Rows swapped in pairs by one turn or mirror: which row each one swaps with
k_949: [-16   2 -13  10  11 -15   5  -3   0  -6 -24  -6 -23   3  -3   6 -18  -4
   7  -1   1 -10   4  -8   9]
k_297: [ -6  21 -12   9   7 -18  11  -2  -1   3 -10  -6 -17   0  -4 -12  -5 -20
 -12   7   1   9 -17   3   9]
k_821: [-20  25 -15   9  23 -21  -1   5   3  -1 -25 -19 -10  -2  -3  16 -10  -4
   3   8   1   4  -7 -13   3]
k_492: [ -7   5  -3   4  -5 -14   8  -1   4  11   5  -2  -6   6   4   6  -7  -9
   5  28   2  17 -15   3  11]
k_549: [-11  21  10  13   9 -12  -3  -3   4   3   2  -7 -15   1   4  13  18  -9
   1  15  -3   7 -14   2   6]
k_557: [-16  24  -3  11   9 -17   4  16  14   5 -15  -6  -7  12  -1  13 -28 -12
  20  12   7  13 -10  -1   5]
k_306: [-13 -10  10   1  27 -16   1  -5   6  -4  -5   1  -6   6   6   7  -2  -9
  -1   4  -1  13 -20 -13   6]
k_405: [-17  23 -11   4  13 -15   7   0   4  -4 -22  -6  -6   3  -9  -1 -24  -4
  -9  -5  -5   1 -13  -7   5]
k_794: [-14  11   0  14  15 -19   2   1   1   2  -9   2 -15   9   1   6 -13 -13
   5  22  -1  27  20  -2   8]
k_28: [-15  15  -4  12  22 -20   8  -2   7  -7  -4  -3   1   7   0   5 -18 -11
  -1   4  -1  26  14  -2   6]
k_224: [-21  13   1   2   7 -29   4 -11   3   8 -16 -13 -11  -2  12   9 -18 -14
  11  32   2   0 -15  -4  12]
k_252: [ -8   9 -10  14  22 -21  -3 -23   6  16  -2 -11 -17  -3  10   2 -14 -17
  11  12   3  10 -16  -6  11]
k_201: [ -9  21   2  17  13 -17   1  -3   0 -14  -8  -6 -11   7  -4   4 -33  -9
   2  33   0   6 -12  -1   8]
k_482: [-15  18 -12  13  19 -22   1   6  12   2  -8  -8  -5  11   9  17 -24  -7
  20   6   2   6   8  -5   3]
k_175: [-18  16   1   4  17 -24  14  -8   4   4 -18  -6  -2  13   9   0  -3  -8
  -1  31   6   0 -10 -11  13]
k_788: [ -7   6   9   8   8   0   2   1   2 -10  -9   4 -25   1 -18  10 -15  -2
  -2   1  -5  17   0  -6   6]
k_294: [-18  18  13   6   0  -4   1   9  13   8  -6  -5 -13  -8  10   4 -10   1
  11  -5  -2  10 -11  -1  14]
k_349: [-10   5  -1  11  18 -22  -5   8  -5  -4   3  -9 -11   0   5   9 -17 -13
  19   2 -10   8   7   8  11]
k_889: [ -9   8   6   3  14 -16   0  -1   4   4  -5  -4 -13   3  -1   7 -39  -8
   6  33   1   5   1  -7   9]
k_422: [ -7   8  -8   5  14 -17   4  -5   2   4 -11  -7 -18  -3   8   6  -6 -10
   1 -23  -2   5  -3  -5  10]
k_102: [-20  15 -13  15  -2 -15   6   4   6 -11 -19 -10   0  -4   2   1  -6 -11
   3  18   0   8   5   0   3]
k_926: [ -9   1   5  11   4  -4   1  -2   0  -1  -3   0 -21 -14 -10   5  -8 -18
  -3  10   5   5 -21  -1  24]
k_193: [-11  -1   7   8  16  -7  12  11   5  -5  -9   5  -4  14 -10   9   0  -2
   6  13   4   2 -16  -6  19]
k_912: [ -9  11   6  13   6 -18   2  -6   1   7 -11  -8 -25   3   5   2 -17 -10
  -4 -17  -1  11 -21  -6  13]
k_990: [-18  23  -5  14   7 -21   8 -12   8   2 -12 -19 -28  -5   4   0  -8 -13
  -9  23   4   3 -15   3   6]
k_948: [-26  17  12  12   4 -18   1  10  15  -5 -17  -4 -12   8  -5  12 -14   3
 -16   5  -3   7  -1   3   9]
k_107: [-15  20 -25   9   6 -14   5   7  10  -9  -8  -6  -8   6  -4   7  -3  -6
  -2  12  -1  21  -8  -3   8]
k_667: [-18  28   8  14   8 -20   4  -3   1  14 -24   4 -16  12  10   7 -28  -7
   1  10   2   8   1  -3   8]
k_124: [-12   5  16   4  31 -22  -5  -2  11  -9  -1  -5  -8   7   8   5 -28 -13
   0  21  -1  18  -6  -2   7]
k_76: [-11   3   6   3  15   0  -4  -1  16  -8 -18   4 -23  -1 -12   7  -4 -13
  -8   6  11   7  -7  -3   2]
k_535: [-15  23   6  11  12 -15   2  -4   9   0 -18  -9 -22   1  -3   6 -20 -13
  -1 -11   0 -13   1   3   7]
k_784: [-17   8  15   6  31 -16   6  -2   7   0 -11  -9 -18  -6  -3   5 -36 -14
  11  16  -1  10  -2  -6  15]
k_233: [-16  14   2  -4  20 -15   6   2   8   5 -12  -4  -4  10   5  20 -23   5
  14   9  -2   1   8 -11  11]
k_629: [-22   8   4  34  14 -20   0  -4  18  -4  -5  -8 -12   4  -3  10 -15 -15
  -5   2  -4   8  -5  13   7]
k_999: [-16  17   3  12   9 -19   2   2   2  10   3   0 -13  11  -3  10  -4 -15
   6  36  -1   7   8   0  12]
k_401: [-15  10   3  21  16 -14  -9  -1  10  18   9  -3  -5   1  -4  13 -22 -17
  15   1  -3   8 -10  -3   9]
k_504: [-17  11  -9  14  34 -20   5  -6   9   0  -3 -10 -11   2  -4  10 -24  -5
   6  28  -2  12 -22  -8  11]
k_131: [ -9   9  24   1  14 -14  -5  -9  11  18 -13  -4  -5  -1   3   1 -19 -11
  12   8   4   0  -9   8   8]
k_274: [-12  20  12  11  17 -15   1  -5   3   3  -7  -7 -20   0  -2   6  -3 -11
   2 -15  -2   4  12  -2  10]
k_56: [-18  12   3   3  20 -14   3  -7   5  -2 -23  -9 -23  -8   6   8   3 -10
  -4  19   3 -16  -6  -7  10]
k_924: [-12  14  15   3   5  -8   1  -2   3  -7 -20  -3 -27  -9 -14  15  -8 -17
  -9   1   1   8 -11  -9  10]
k_779: [ -6   7  11  11  10 -20  -1   3  -2  -5   5   1   0  13   9   5   1  -8
   5  23  -6   9   6  -2   8]
k_466: [-10  10   7   7   3  -6   0   4   3  -6  -3  -7 -28 -13 -12  -1 -10 -13
 -13   2  -1   7  -3   0  13]
k_103: [-12   0  -1  13   8 -20  -7 -17  -5  11  -6  -9 -11 -12  17  14 -10 -13
   4  14  -7   4 -10   0   8]
k_573: [-14   9 -10   1   4 -16   4  -1   2  -2 -11  -9  -4   5   2   5 -14  -4
  -4  -8  -3   6 -29 -14  12]
k_457: [ -7   0  -4  -1  13 -10   9  -6  11   3 -21  -1   3   3  -1   6 -23  -7
   6   7  -4   2 -19  11   6]
k_688: [-11   8  13   2  16 -22   6  -7  12   5 -15 -10 -10   4   1   0 -11  -7
   7  39   4   7 -16 -12  12]
k_674: [-12  10 -11  17  10 -15  -1   1  14  12  10  -7 -13   4   7  14 -19  -6
   8  29   0   5 -20  -7   8]
k_614: [-11  14   2  -5   8 -13   9 -12   2  -1  -9 -16 -23  -7   4  -5   0   0
  -6  17  -7  -5 -12  -7  13]
k_273: [-11   6  -5   2  24  -4  -1 -16  15   6 -13  -9 -17 -14   1  20 -13  -4
   6  -3   3   4  -5  -5   3]
k_583: [-20  19   3  16  22 -25  11  -8   6  -1 -19   1  -9  22  -9   8 -11 -10
   9  27   6   9 -15  -9   5]
k_739: [ -9  21  16  21  34 -22   2  -7   0  -6 -10 -10 -20   8  -1   5 -10 -11
   4  14  -2  -5 -16   5   7]
k_4: [-13   6   8   4   7 -16   3  10   7   6   1   0   1  13   5  16 -28  -6
   9   0  -6   1   0  -1  17]
k_973: [-18  19   3  14  32 -18  -2   2  13 -12 -18  -4 -13  10  -6   9  -3 -18
   4  16   7   7  -6  -2 -11]
k_807: [-17  26  -3  26  15 -23  -7   0   7   9  -5  -9  -8   9  -4  13 -18 -28
  15   9   8   7 -11  -1   2]
k_898: [ -6   3   0  16  13 -19  -6  -4  -5  13   1  -8   0   4   2   3  -2 -10
  11  -4   1  18  -3 -15  10]
k_327: [ -9  15  14  12   5 -17  -2   1   5  -3  -8  -5 -23   1  -9   7  11 -10
 -11  21  -3  16 -13  -1   9]
k_938: [-16  14   3  13 -15 -16   0  -3   0  -7  -4  -7 -15   2  -2   3   8 -12
  -2  10  -2  13  -8   1   7]
k_64: [-11  12  23   7  13 -19   2  -1   8  -5  -4  -7  -5   6  -2   8 -32 -14
  13  23   0  14  -3 -15  10]
k_587: [-14   6  -1  -4  17  -5   2  -9   9  -1 -14 -15 -29 -17   7   4  -8   3
   5   8  -5   8  -7  -8   8]
k_73: [-15  11  13   7  18 -15   4  -3   6  -2  -1  -7 -15  -2  -5   8   9  -9
   6   3  -4  13 -32  -2  13]
k_98: [ -5  10  -8  16  16  -6   5  -6   2  -2  -3   0 -16   2 -19  -4   2 -14
  -2   4   2  18 -17  -1   7]

k_103 is swapped with k_102
k_466 is swapped with k_889
k_688 is swapped with k_327
k_948 is swapped with k_131
k_405 is swapped with k_401
k_973 is swapped with k_306
k_492 is swapped with k_990
k_629 is swapped with k_457
k_76 is swapped with k_124
k_56 is swapped with k_779

